In the rows, zero is written as 128.
A state moves one step at a time under one of 6 hidden systems, and each row is a state written as 26 numbers. Each run below is a few steps of one system.
trace 1, P:
[[141 112 159 156 136 118 127 137  72 139 115 141 152  99 153 130 118 130
  106 132  71 145  81 120 107  91]
 [ 98 145 126 121 133 103  90 144 103 123 103  85  79  70 127 128 156 157
  142 135 102 119 123 108 105 108]
 [126 132 103 149 113 128 114 142 118 121 121 150 127  80 189 106 130 128
   70 129 113 107 119 111 145  64]
 [109  83 148 129 166 134 132 153 113 126 131 108 112 105 161 147 147 152
  151 104  66 146 125 121 106  64]
 [124 108  62 106 120 110 118  99 123  85 117 112  63  87 155 104 155 132
  124 133 116 129 113 121 116  90]
 [148  95 124 148 125 114 165 121 144 120 120 167 117  97 177 151 157 117
  100 121  55 137 115  83 152  94]
 [104  93  94 129 173 117 122 152 172 114 128  99  67 131 120 144 181 157
  137  94  92 135 142  93  99 106]
 [133 101  59  88  94 142 146 110 178  81 117 157 104 123 165 114 139 114
   97 113 114 129 158 110 155  92]
 [138  70 131 145 167 133 189 112 174 127 162 146 104 158 165 171 159 119
  164 100  89 151 138 106 148 115]
 [142  86  57  97 145 120 141 100 188  81 125 119  71 166  77 118 168 129
  121 116 124 144 128 121  96 152]]
trace 2, U, 10 rows:
[[121 133 202 182 182  99 110 156  98 173 151  88 185 106  93 137 142 159
  132 129 125 124 114 159 118 143]
 [134 174  96  78 113  99  75 150  93 131 100 107 116  56  73 113 114 152
  146 161 160  93 126 169 111 146]
 [130 188 204 174 113 118 113 148  84 168 112 140 175  76 162 138 110 122
  107 177 128  97  88 100 146 103]
 [101 126 155 150 182  99  75 188  84 145 129  66 104  76  86 120 158 181
  118 111  95 113 125 162  71 113]
 [127 169  94  76  68 107  83 129  77 108  78 131 153  19 153 100 100 137
  113 165 128 106 122 138 150  84]
 [112 137 198 209 157 115 122 148  49 167 136 119 105  86 203 146 139 136
  131 135  76 125  76  97 115  75]
 [122  93  82  94 147  87  83 149 110  80  96  81  84  48  85  92 176 175
   81 120  62 126 114 153  73  84]
 [112 160  97 112  47 122 105 122  67 123  67 177 129  52 231 128  98 110
  114 128  84 141 121  59 171  76]
 [104  76 171 195 194 142 143 152 109 118 158  89  46 126 195 130 181 147
  112 109  54 128  91  99  75  32]
 [124  61  13  56  92  97  97  96 115  48  78 124 121  70 125  74 149 147
   69  83  60 179 144 143 119  97]]
trace 3, U:
[[109 147 136 108 114 126 104 127 142 112  92 108 178 117 112 127 125 141
  121 153 131 134 113  83 119 103]
 [ 99 145 150 156 122 132 112 145  95 143 146 116  95 120 163 117 130 130
  118 105 128 115 158 149 142 134]
 [153 100 119 107 152 127 136 134 126 122 130 126 152  90 122 126 124 140
  137 144 117 121 108 158 116  81]
 [116 140 113 142 110 102 108  98  87 127 108 121 118 117 140 122 131 122
  134 128 124 153 105 100 129 151]
 [138 133 147 131 131 131 143 155 142 126 126 141  85 109 134 141 147 128
  107 141  91  99 128 121 124 109]
 [106 114 100 128 132 127  98 142 128 123 110 122 160 125 133 114 126 144
  106 100 123 150 131 106 117 101]
 [112 128 141 111 106 144 136 113 102 111 133 119  91 121 171 123 120 118
  149 129 119 126 142 140 137 111]
 [148  94 110 152 155 110 146 110 135 123 142 135 135 112 141 128 151 128
  114 127 112 138 104 126 129 107]
 [129 123  98 106 110 126 121 126 116 115 103 141  96 139 117 130 126 121
  130 113 101 151 121 106 108 147]
 [118 132 138 132 116 142 145 126 166 115 127 135 118 135 160 138 141 118
  115 134 121 116 141  89 150 104]]
trace 4, P, 10 rows:
[[144 133 172 100 114 149 146 163 137 142 102 163 161 158  94 165 101 120
  136 126  89 139 136 109 121 148]
 [ 91 158 123 140 138 122 103 114 148 134 150  81 117 140 123 116 142 136
  153 129 197 115 160 134 143 158]
 [169 122 131 123 116 155 144 138 115 132 134 175 172 151 119 112  84 108
   91 132 137 121 116 170 126 127]
 [107 138 168 118 138 114 122 113 112 142 126  92 146 133 108 158 126 139
  202 140 138 148 127 118 129 160]
 [143 165 112 152 110 126 108 127 112 132 133 140 111 133 114  91 116 113
   77 147 170  99 110 151 119 158]
 [124 137 182 120 126 130 123 157 120 150 111 133 206 115 115 151 107 139
  135 132 108 134 136 123 141 122]
 [100 156 120 143 138 135  89 137  90 143 142  94  92 134 136 108 116 138
  152 126 182 116 128 148 106 133]
 [155 133 159 117 105 136 135 118  99 116 119 142 177 102 133 107 100 117
   93 165 118 118 101 157 132 102]
 [107 136 149 153 150 101 103 136  77 160 123 104 126 102 132 149 133 147
  171 117 117 147 116 116 119 144]
 [132 164 121 129 110 133 100 147 117 114 111 125 107 102 127  95 121 129
   79 162 141  90 105 129 105 101]]
trace 5, Z:
[[108 132 111 164 116 132 130  62 143 104 135 115 157 148 192 108 136 109
  122 152 177 145  97  69 152  93]
 [139  73 148 120 142 144 159 150 100 118 144 141  73 132 139 131 134 128
  116  82  46 141 150 179 111 121]
 [130 135  43  87 127  92 109  94 156 110 113 111 119  75 122 131 144 140
  182 153 175 126 120 108 143 117]
 [133 115 141 167 104 154 168 108 133 125 129 177 105 191 182 140 124  89
   97 107  95 154 119  75 141 136]
 [122  83 112  92 180 121 132 164 175 113 144  92  94  99  94 141 170 168
  150 107  99 114 165 163 113  99]
 [123 139  42 113  90 136 117  80 136 117 121 154 145 165 156 108  97 102
  145 119 203 154 130 101 154 150]
 [160  83 194 128 152 158 203 142 162 131 151 162 130 158 141 175 132 112
  140 131  64 128 129 127 136 103]
 [117 109  56 107 166  89  96 118 159 121 132  85 107 129  54 123 164 159
  160 102 163 144 148 148 108 182]
 [144 165 116 102  62 170 153 133 171 129 102 204 162 172 155 140  79  85
  108 137 151 121 147  79 170 138]
 [126  77 193 169 219 133 160 159 169 153 182  92 151 161 103 161 164 155
  159 106 113 128 137 150 109 113]]
trace 6, H, 10 rows:
[[149 103  73 117 133  87 135 121 187  94  96 141 109  89 105 136 183 138
   85 136  80 128 110  74 124 110]
 [ 76 128  90 128  91 142 112 128 127 111 112 131  60 154 184 121 140 121
  118  65 106 153 178  85 144 138]
 [146  71  93 123 148 163 172 115 165 104 161 152 113 136 195 126 130 115
  130 119 121 127 128 134 140  46]
 [141  71  59 122 132 106 143  52 106 103 131 133 121 157 132 119 135 111
  157 100 123 196 101 124 123 161]
 [170 132  97  99  95 130 183  98 184 109 125 184  69 152 121 153 139  87
  134 147 122 112 141 109 161 172]
 [128 101  71 158 153 124 134 150 203 141 128 163 147 178 117 146 150 131
  100  73 130 153 149  69 133 145]
 [108 106  95  67 108 187 140 138 158 111 127 144 126 202 139 133  87 118
  173  87 147 155 175 127 126 118]
 [153 104 115 142 140 145 174  77 165 137 168 158 195 176 160 139 106  98
  166 138 189 146 116 129 172 126]
 [175 102 114 121 153 131 156 123 137 151 140 164 141 202  54 148 106 110
  155 113 141 155 111 152 100 207]
 [135 169 118  80 105 134 131 141 211 133 106 147 177 157  65 155 113 124
  146 150 180 112 163 100 156 178]]
trace 7, D (10 x 26):
[[ 74 139  99 172 124 159  72 162 103 131 120 118 125 179 167  83 109 138
   71  72 153 149 136  94  93 100]
 [119  77 143  65 122 160 172 100 173  78 144 110 143 122 165 134 133 127
  163 129 104 137 173 154 164  69]
 [158  92  70 168 170  94 132  78  74 151 158 136 108 129 143 124 128 119
  175 118 157 162  71 151 112 149]
 [162 129 124  86  84 129 148 120 132  86  76 163  84 132  95 131 129 106
   87 159  59 131  94  93  98 137]
 [103 128  81 168 159 103 112 157 199 152 127 136 129 144 126 156 172 145
  119  83 141 136 159  56 144 146]
 [111 113 118 118 115 199 127 140 134  97 150 128 121 198 156  78  91 114
   87 105 164 122 150 160 104  87]
 [151  70 124  96 143 117 173  67 150 112 146 127 189 133 123 146 130 120
  186 127 124 174 131 153 163 139]
 [169 140  95 144 125 115 139 105  93 141 134 158  51 159 101 128 120  99
  141 140 146 125  86 140  97 196]
 [152 140 132 120 110 122 138 149 196 114  92 159 164 140  72 137 143 123
   60 145  98 117 123  81 124 145]
 [ 83 145 121 151 138 152 106 165 162 157 147 121 136 191 130 134 120 136
  137  72 178 134 191 115 140 162]]
trace 8, H (10 x 26):
[[152  84 169 189 173 105 178 125 147 160 160 156 173 122 159 169 159 124
  125 109  82 147 119 109 164 122]
 [118 118  64  83 145 137  98 131 131 101 122  92  62 170  61 107 127 146
  156 116 160 135 127 151  59 152]
 [139 163 132 110  55 132 148 104 153 123 104 180 194  99 177 133 103  94
   98 151 136 118 152  95 212 125]
 [126  83 161 197 214 133 148 164 129 173 172 120  96 189 123 167 153 144
  161  79 104 150 113 119  84 135]
 [130 133  61  29  87 147  99 103 150  66 101 105 150 129  71  74  97 131
  118 156 183 122 142 173 108 121]
 [134 162 178 186 101 108 161 113 107 189 132 185 171 111 201 183 116  95
  156 125 118 140 136  75 211 165]
 [143  87 138 145 212 157 132 178 167 122 161  92  80 203  45 119 152 155
  114 122 130 109  97 161  25 115]
 [103 166  75  39  40 111  81  96 121 101  73 126 216  72 120  99  87 133
  130 132 167 147 183 140 191 152]
 [140 153 229 226 166 153 182 158 113 205 174 167  94 162 201 196 125 102
  174 142 120 101  98  80 142 121]
 [137  68  88  93 182 128  89 139 153  74 134  61 167 156   5  59 144 170
   65 121 141 137 111 211  37 118]]
trace 9, D, 10 rows:
[[137 112  64 112 133 142 142 111 187  90 138 131  89 135 145 112 146 120
  116 145 158 109 122 113 123  83]
 [134  74 104 154 136 134 144 106 119 126 132 158 162 175 153 123 121 114
  106  81  99 190 115 111 125 129]
 [140 102  86  80 132 143 152 110 167  93 130 126  62 169  98 138 138 119
  169 126 130 135 134 129 104 145]
 [161 115  68 159 123 113 140  91 157 123 130 171 159 159 129 112 131 102
   80 124 158 145 100  99 140 149]
 [130 105 143 113 130 165 159 150 160 124 129 153 105 210 100 150 120 113
  129  93  98 146 154 118 107 163]
 [140 123  72 116 139 126 128  97 189 111 146 120 154 164  85 108 133 123
  128 137 205 125 137 142 133 158]
 [159 127 146 139  99 154 165 113 123 140 139 186 154 191 132 130  88  86
  109 117 131 142 132 142 151 179]
 [150 126 151 111 160 128 149 135 181 133 144 115 132 170  40 149 141 130
  153 146 149 115 135 151 108 182]
 [138 175 109 132  85 125 108 122 129 142 120 156 172 153  94 102  96 107
   88 133 191 116 143 140 151 195]
 [141 150 217 133 131 159 168 159 164 157 151 146 160 167 106 163 111 115
  135 144 130 100 159 143 151 156]]
trace 10, M, 10 rows:
[[ 91 124 169  91 121 145 110 118 157  73 130  51 132 161  59  83 149 144
   90 129 131 125 171 175 104 154]
 [133 145 127 103 120 122 122 142 105 181 136 154 204  92 145 156  79 134
  199 114 170 132 169 167 190 145]
 [158 147 204 153 152 160 148 136 115 139 138 124 123 195  79 135 104 112
  133 187 143 109  59 129  62 139]
 [112 130 131  85 107  72  93  98 112  99  97  74 172  72  54 107 156 154
  113 125 103 149 156 165 142 190]
 [125 212 164 148  99 149 106 193 104 197 114 176 167 111 156 158  69 119
  142 144 170  88 139 104 159 132]
 [116 113 212 179 179 137 114 125 114 108 152  51 166 159  87  86 148 146
   74 156 129 126  78 158  63 101]
 [111 142  93  62  94  88  74 120  44 132  93 103 145  30 126 113 103 157
  178 121 125 144 150 180 147 137]
 [172 189 201 183 113 144 157 146 106 170 125 186 146 108 170 151  96  93
  104 207 137  75  57  89 136  96]
 [ 99  96 142 177 170  76  73 122  84 105 115  50 123 105  73  81 188 169
   52 105  69 160  93 135  61 138]
 [ 94 190  74  70  62 125  71 159  91 134  81 143 131  19 201 121  89 143
  151 136 154  97 170 115 180  67]]
trace 11, M, 10 rows:
[[172 118  84 132 149  90 157  70 193 123 137 139 153 148  71 145 155 112
  149 165 172 135  93 105 139 182]
 [108 142 138  94  80 151 120 164 137 127  96 159 117 184  88 138 108 119
  100  76  89 148 192 119 129 200]
 [103 147 161 138 166 143 134 149 210 148 164  95 174 152 116 154 144 146
  167 137 197  96 171 121 158 124]
 [137 103 126 106 133 163 122 116  88 124 151 120 162 199  90  93  75 119
  141 106 171 157 126 206  91 161]
 [149 141 187  60 119 120 162 118 141 130 115 122 146  98  82 182 119 127
  209 176 108 117 137 145 152 157]
 [149 177 142 174 123 103 113 121 122 165 126 146 163 164  67 125 118 109
   96 148 174 124  99 119 124 221]
 [ 90 150 193  90 116 146  89 191 138 125  98  90 176 126  66 122 120 161
   98 117 101 119 180 146 110 134]
 [101 171 163 151 135 129 100 118  94 166 153  93 200 114 150 122  95 135
  180 152 216 117 130 150 156 123]
 [166 129 195 121 135 146 132 141  58 129 131 122 139 128  85 107  90 124
  110 168 107 113  78 204  71 126]
 [128 161 148 110 113  59  96 106  94 133  83  97 172  39  89 145 144 149
  153 171 106 137  99 107 143 155]]
trace 12, Z, 10 rows:
[[106 135 174 141 106 157 140 112 130 116 129 124 137 172 153 124 119 110
  113 132 125 136 134 106 134 126]
 [142 111 128 124 159 119 130 148 125 137 149 119 120 103 109 125 137 143
  131 119 124 111 141 183 126 126]
 [131 145  97 115 108 122 111 108 115 127 105 141 151 134 122 127 106 119
  141 141 155 146 102 101 125 138]
 [127 131 185 145 127 138 153 132 136 129 136 130 116 138 137 145 139 119
  117 137  98 118 136 120 137 131]
 [125 127  93 131 150 113  98 149 132 133 129 112 123 111 102 113 138 151
  119 113 146 120 133 148 112 131]
 [120 145 134 114  93 151 127 120 119 120 113 144 154 142 153 124  96 113
  128 139 142 133 126 108 141 114]
 [135 109 166 153 162 121 147 127 121 137 155 114 118 124 129 137 145 131
  136 130 113 123 120 153 124 126]
 [132 137  82 106 114 109 101 126 117 118 103 127 122 111  96 111 126 134
  119 125 134 135 121 132 113 151]
 [119 150 161 138 108 140 139 127 138 135 121 145 140 129 167 146 121 114
  132 142 126 120 133  87 157 112]
 [125 104 133 155 170 127 122 144 122 130 153 103 105 137 114 114 147 145
  113 112 123 125 120 159  95 120]]

Which system made each of these runs?
trace 13:
[[129 148 125 126 103  80 126  94 102 122 105 122  84  80 126 141 158 123
  141 144  97 133 119 106 148 174]
 [135 153 124 174 145 119 117 177 162 151 123 153 129 116 130 135 146 136
   70 128 125  96 117  87 125 110]]

P
trace 14:
[[152 113 101 120 121 124 130 117 136 111 101 150 150 152  92 122 123 119
   98 130 110 153  94 102  98 137]
 [ 93 150 144 121 103 139 129 134 151 127 117 126  99 146 146 148 137 121
  143 112 118 127 171  85 153 149]]

U
trace 15:
[[ 83 112 150 144 134 156 142 124 170 103 165  92  95 149 176 112 163 130
  108  99 128 115 188 134 155 101]
 [170  61  62  92 159 131 156 120 145 112 145 153 130 126 116 127 123 130
  147 109 122 142 123 178 116 102]]

P
trace 16:
[[132 184 172 131  69 117 133 168 100 161  91 187 104  88 154 165 115 108
  106 124  69 109 153  92 170 165]
 [ 93 137 147 182 200 134  95 181 169 148 162  69 148 126 124 121 161 171
  120 129 178  92 129 120 102  69]]

P
trace 17 (2 x 26):
[[109 132 171 184 120 119 118  93 141  89 134  87 157 133 131  76 167 121
   24 154 124 121 106 115 127 121]
 [119 105 110  77 129 135 122 187 118 155 121 151 132 110 123 157 105 153
  169  57  90 143 201 165 146 138]]

D
trace 18, 2 rows:
[[101 118 143 176 119 170 145  84  94 132 175 131 137 180 228 103  98  99
  142 107 176 148 137 139 159 106]
 [176  46 124 109 179 108 181  87 141 105 163 116 107 135  77 138 160 127
  157 126  90 150 113 194 108 151]]

U
trace 19, 2 rows:
[[121 132 100 103 125 125 125 128 152  95 131 107  69  88 134 110 156 135
  116 144 130  91 145 145 130 101]
 [119 108  86 152 120 127 126 108 113 130 128 154 150 128 191 121 121 119
  122  96 130 161 121  99 149 102]]

Z
trace 20, 2 rows:
[[160 110 152 128 136 126 151 111 145 123 139 138 193 137 100 123 121 120
  107 149 134 130 113 156 139 136]
 [120 151 120 126 133 112 112 134 120 155 123 124 112 140 101 151 124 133
  175 116 151 137 139 116 127 184]]

U
trace 21 (2 x 26):
[[162 121 137 187 141  95 139 119 125 131 113 156 135 111 129 128 159 118
   60 152  80 129  58  78 109 117]
 [ 71 137  88 129 113 104  69 151 114 110  94  94  83  90 145 108 161 158
   94  84  96 140 159  89 117 115]]

M
trace 22, 2 rows:
[[ 96 134  68 148 154 144  85 167 143 134 124 116 102 148 148 114 131 150
  121 100 165 124 125  88  91  83]
 [119  93 132 101 107 162 156  87 128  82 147 119 129 129 190 102 121 113
  124 129 120 136 146 156 154  73]]

M
trace 23 (2 x 26):
[[105 154 176 126 123 145 125 155 156 124 132 106 117 127 121 129 139 137
  109 140 129  94 162 133 134 123]
 [123 121 112 132 141 130 106 143 112 144 139 124 178 112 135 113 108 142
  127 108 156 131 143 162 136 112]]

U
trace 24, 2 rows:
[[119 136 155 142 148 145 138  93 123 106 170  79  90 113 171 105 139 124
  156 182 178  90 105 158 124  74]
 [163  80 111 138 132  93 125 105  68 119 110 145 167 100 108 107 125 128
   84 108  70 172  84 154 107 136]]

P
trace 25, 2 rows:
[[117 119 127  83 161 126 136 138 163 124 131  92  84 109 109 167 149 151
  215 141 127 118 143 124 116 113]
 [133 140  86 175 109 107 103  93  88 120 127 138 139 109 164  78 125 112
   67 138 158 130  87 123 133 121]]

D
trace 26:
[[162  70  91 134 145 114 178  86 128 127 143 167 106 143 155 156 140 106
  161 104  92 170 110 118 141 139]
 [152 109  69 122 141 126 130 120 151 104 114 139  69 173  84 121 142 121
  114 128 123 140  86 101  69 146]]

D
trace 27:
[[149 166  59  93  62 105 113 103  96 136  90 184 146  70 164 127  91 106
  138 140 153 127 129 112 182 142]
 [131 111 202 195 176 138 169 139 133 143 145 127  98 154 167 170 157 123
  137 146  76 130  77  67 102  84]]

Z
trace 28, 2 rows:
[[125 155 124 162 111 110 118 105 121 127 122 128  94 157 110 114 144 112
   94 133 139 130 111 102 118 187]
 [137 129 131 110 125 145 138 176 180 129 122 156 148 134 104 137 126 133
   89 114 110 106 166 133 139 124]]

D
trace 29, 2 rows:
[[100 132 139 108  91 169  99 165  96 112 122 131 158 127 157  79  87 132
   67  97 124 122 173 176 131  91]
 [137 122 156 132 154 126 139  99  77 149 157 105 154  88 167 138 105 130
  208 167 161 124  91 163 136  86]]

Z
trace 30:
[[ 89 100  81 149 130 100 106  96 156  92 136  91 132  91 168  89 181 143
   79  95 128 142 159 119 162 101]
 [155  98 102 103 107 159 155 133  72 129 124 186  85 136 179 134  84 104
  148 102  86 148 118 150 117 102]]

U
trace 31:
[[148 134 115 127 126 127 113 142  94 114 126 126  91  89 126  91 123 132
   85 149 121  97 101 170  96  97]
 [117 122 137 126 122 105 116 123 101 132 101 127 170  74 162 148 129 139
  142 131  90 152 113  87 147  93]]

P
trace 32:
[[ 98 149 140  98 105 164 108 157 134 117 111 118 115 163 117 121 107 131
  126 118 135 124 154 118 107 124]
 [126 117 131 139 137 122 143 100 155 125 157 117 168 116 152 124 137 124
  135 138 161 121 145 143 170 118]]

D
trace 33, 2 rows:
[[129 104 169  93 122 151 123 183  98 123  92 144 178  94 141 136 100 147
  105 114  45 140 130 131 110  54]
 [ 71 125  91 142 136 103  87  94  94 113 129  67  89  83 189 112 158 150
  170 115 147 148 125 102 132  89]]

U
